Some points, each followed by its number:
c(2, 46, -8, 13, -33, -31, 57, 34, -28, 41, -48, -71, -45, -1, -23, -14, 40, 89, -5,
  -19, -33, -34, -41, 32, 33, 59, -1, -58, -29, 2, 53, -23, 4, 46, -81, 84) 0
c(2, -33, 20, -16, -10, 58, -2, 30, 4, 7, 45, 51, -44, 80, -36, -18, -76, -16, 26,
  -11, -23, 37, 10, -28, -10, -46, -3, -23, 13, 19, -42, -7, 12, -2, 3, 14) 1
c(-13, 84, -38, 54, -71, -48, -13, 49, -4, -47, -30, -82, -69, 13, 14, -12,
  56, 68, 65, 28, -89, 56, 57, -106, -102, 39, 26, 100, 65, 4, 36, -57,
  119, 40, -113, -110) 2
c(3, 30, 19, 63, 20, 16, 5, -20, 12, 13, -14, -1, 8, -21, -59, -5, 60, -31, 14,
  -79, 60, -8, 14, 44, -28, -22, -31, -20, 34, 61, -45, -14, 36, 21, 8, -19) 3
c(27, 13, -17, -91, -8, -37, 12, -21, -28, -9, -68, 21, -53, 16, -39, -22, 23, 62, -15,
  -2, 15, -21, 1, -17, 24, 38, 41, -64, 51, -24, -27, -30, -19, 53, -52, -9) 4
c(27, 22, 8, 31, -49, -22, -13, 39, 26, 17, -18, -15, 45, -11, 6, 13, -47, -66, 11,
  -50, 35, -23, -19, -15, -7, 1, 39, 38, 2, 31, 0, 31, 34, 15, 56, 9) 5
c(-35, 2, -16, 17, 11, -6, 1, 24, 12, 4, 26, -6, 26, -3, -22, 16, -15, -41, 1,
  36, 6, 1, 19, -3, -11, 5, -20, 14, 33, -2, 2, 14, 19, -14, 16, -30) 6
c(21, 44, 48, -33, -53, -25, 3, -21, -40, -15, -40, 71, 21, 24, 66, 11, -22, 58, -29,
  7, 27, -47, -34, -15, -40, -14, 24, 15, -11, -17, 17, 30, 14, 4, -27, 41) 7
c(-53, -3, -25, 33, 27, -2, -11, 37, 7, 3, 50, 8, 59, -17, -20, 47, -3, -47, 1,
  60, 8, 8, 20, 6, -12, 28, -38, 48, 49, 3, -3, 10, 40, -32, 3, -44) 8
c(4, -4, -23, 5, 6, -21, -23, 41, -23, 8, 6, -24, -31, 30, -31, -12, -35, 14, -1,
  -9, -42, 40, 15, 35, -21, -24, 1, 31, 9, -9, 14, 25, 4, -17, 16, 4) 9
c(24, -1, -17, -83, -6, -30, 1, 6, 22, -20, -43, 0, -55, 3, -26, -12, 8, 63, -13,
  23, 7, 2, 8, -1, 21, 45, 39, -77, 50, -16, 6, -15, -23, 49, -51, -5) 10
c(49, -14, 25, 30, 26, -51, -11, -26, 43, 40, 27, -46, 16, 11, 36, 3, 11, -55, 13,
  31, 52, -68, 1, 31, -54, 54, 62, -69, -18, -41, 30, -30, -34, 15, -30, -37) 11
c(39, -118, -36, -23, -22, 75, 108, -90, 84, -85, 2, -56, -16, -5, 85, 20,
  34, 56, -2, 44, 5, 72, -36, 9, 12, -37, 51, 104, -12, 60, 15, 9,
  -9, -17, -87, 10) 12
c(-7, -21, -26, 4, -51, -2, -46, -9, -15, -2, 36, -21, -26, -59, 35, 36, 38, 13, -54,
  4, -9, 26, -11, -1, 4, 27, 0, 32, 55, -54, -10, -37, -30, 21, -17, 6) 13
c(35, -60, -26, -9, -9, 50, 5, -15, 45, -10, 23, -32, -25, -32, 2, 25, 9, 7, 28,
  -2, -15, 28, -5, -1, 48, -25, -2, 77, -19, 8, 9, -11, 33, 0, 20, 30) 14
c(-33, 16, 31, -3, -2, -9, -11, 54, 15, 36, -1, 23, 44, -14, -34, -9, 0, -55, -6,
  84, -9, 13, 37, 19, -26, 3, -30, -8, 4, -63, -48, 28, 48, -30, 44, 19) 15
c(-15, -69, -50, 62, 46, -80, 11, -63, 34, 9, 19, -31, 35, 6, 117, -34, 42, 38, 15,
  -50, -2, -65, 24, -26, -55, -25, 80, 16, -46, -26, 51, -26, 21, -15, 103, -4) 16
c(-20, -27, -23, 10, 26, -12, -15, -66, -11, -10, 14, -54, -1, -36, 41, 12, 68, 9, 17,
  15, -16, -23, -1, 8, 21, 15, -22, 5, -29, -3, -11, -7, -44, -19, -6, 14) 17
c(-1, -5, -13, 32, 23, 13, -13, 16, 12, 29, -2, 2, 43, 0, -5, 24, -44, -36, 27,
  26, -48, 13, 36, 9, -3, 13, 3, 12, 28, -11, 19, 29, 40, 34, -36, -2) 18
Which point above is nearest to each new point by angle, seen from the average point of the numbered points? Its number follows each.
c(1, 17, 11, 21, -26, 1, -25, 11, -2, 32, -8, -22, -13, -72, 1, -30, -19, 12, 13,
  7, -14, 0, -20, -31, 17, 20, -19, -38, -56, -45, -33, 15, -10, 52, -33, 26) 0
c(49, -17, 7, -10, 24, 45, -17, -7, 13, 58, 36, -10, 16, 37, -67, 28, 21, -46, 49,
  -50, -30, 56, 54, 44, -9, 18, -2, 25, 92, 73, -12, -11, 4, 53, 52, -57) 3
c(23, -17, -10, 40, 62, 58, -5, -25, -26, 1, 58, -31, 28, 31, 29, -9, -29, -26, 0,
  -36, -33, 27, 3, -13, -34, -1, 14, 8, -10, 35, 56, 3, 8, -17, 9, 32) 1
c(-17, -20, 17, 6, 17, -23, 12, 35, -2, -42, 24, 31, 47, -5, 47, 20, 0, -16, 26,
  40, -6, 39, -2, -10, -8, -14, 20, -56, -30, -19, 12, 49, 17, -16, -64, -39) 18
c(-16, 10, -4, -55, 121, -56, 39, 34, 50, -45, -10, -13, 26, 12, 11, -71, 6, -21, -12,
  -36, 29, 77, 37, -22, 10, 19, 57, -71, -21, -9, 38, 29, 74, -90, 18, 18) 16
c(-4, 22, 5, -2, 13, -22, -15, 18, -1, -23, 10, 11, -5, -27, -30, 12, 35, 3, -26,
  -40, 32, 21, 23, 27, 3, 12, -12, 10, 33, 20, 14, -10, -23, -7, -12, -54) 3
c(23, 24, 35, 92, 31, -43, -24, -36, 22, 56, 79, -81, 62, 8, 19, 41,
  4, -105, -15, -49, -23, -30, 2, 114, -21, 49, 25, 26, 40, -27, 78, -17,
  -36, -1, 64, -77) 11
c(10, 13, 15, 9, -24, 11, -13, 7, 2, 4, -5, -14, -17, -42, -25, -15, 23, -8, -10,
  7, 20, -5, -26, 10, 20, 2, -4, -22, 11, 13, -5, -31, -40, 16, 14, 15) 3
c(48, -52, -38, 5, 0, 22, 58, -56, 37, -58, 7, -12, -27, 0, 52, 14, -6, 37, 29,
  16, 13, 3, -15, 2, -1, -32, 24, 53, -26, -24, -18, 3, -5, -7, -64, -20) 12
c(19, -38, 32, -58, 23, -5, 33, -99, 39, 16, -27, 11, 44, 43, 2, 12, 2, 21, 24,
  37, -35, 13, 19, 40, 8, -26, 62, -40, -7, -58, 34, -37, -12, -32, 8, -34) 11
c(0, -56, 9, -8, 49, -4, 25, -1, 11, 12, -2, 33, 2, 28, -21, 14, -45, -39, -2,
  -22, 18, -16, -9, 9, 10, 18, -32, -39, -45, -11, -25, -1, 8, -21, 17, 6) 1
c(-42, -15, -32, -1, 17, -18, -25, -63, -30, -21, -8, -64, 6, -18, 65, 9, 67, 19, -6,
  6, -22, -15, -10, 16, 45, 25, -29, -4, -81, -29, 10, 3, -39, -14, -12, 7) 17
c(3, 29, 8, -10, 34, 13, -20, -18, 16, 4, -6, 17, 34, -18, 53, 0, 29, 11, -15,
  42, 42, -22, 6, 6, -58, -3, -10, 9, 27, -3, 53, 46, 3, -59, -57, 25) 7
c(15, 15, -1, 23, 27, -3, -20, -10, 3, 14, -3, 11, 12, -7, 44, 18, 29, 24, -13,
  51, 18, -22, 8, -23, -25, 9, 13, 0, -5, 1, 52, 19, -34, -24, -47, 25) 7
c(0, 20, 3, -7, 23, -11, -16, 16, 5, -7, -12, 4, -21, -34, -14, 24, 29, 3, -27,
  -27, 40, 18, 20, 28, 10, 10, -12, 11, 39, 18, 0, -16, -28, -2, -18, -47) 3
c(5, -17, -27, 6, -12, 14, 8, 5, 18, 21, 13, 29, 10, -17, -9, -25, 4, -4, 3,
  24, 16, 15, 27, -6, 17, 10, -18, -43, -5, 23, -4, 10, -30, -8, 42, 21) 15
c(0, 27, -3, 16, -12, -3, -1, 1, -3, 13, -26, 4, 29, 11, 24, -15, -25, -5, 12,
  -12, 6, -27, 2, -39, 3, -18, -2, -6, -13, 3, 22, 14, -13, 1, 27, 14) 5
c(2, -24, -1, -60, -63, 14, 13, -26, -2, -56, 9, 20, -25, -17, 15, 14, -66, -44, -22,
  46, 13, -58, -52, 1, 59, 18, 50, 45, -9, -28, -48, -15, -3, 18, -5, -41) 7
c(7, -15, 10, -9, 21, 48, -11, 10, -11, -8, 23, 32, -30, 43, -34, -11, -43, 1, 30,
  -13, -21, 27, -7, -13, -7, -16, -1, -15, -3, 24, -38, -4, 1, -9, 25, 34) 1
c(-36, 7, 12, 32, -81, -39, -30, 64, -8, 31, 15, 29, -1, 29, 14, 18, -34, 7, -4,
  61, 3, -25, -33, -28, -35, -26, 12, -44, -28, -36, 5, -13, -54, 2, 9, 38) 7
c(13, -29, 5, -21, 7, 15, 11, 7, 6, -3, 13, 32, -16, 41, -19, -28, -14, -10, 17,
  -10, -18, 31, -12, -22, -13, -35, -14, -36, -22, 24, -9, 5, 20, -12, 15, 25) 1
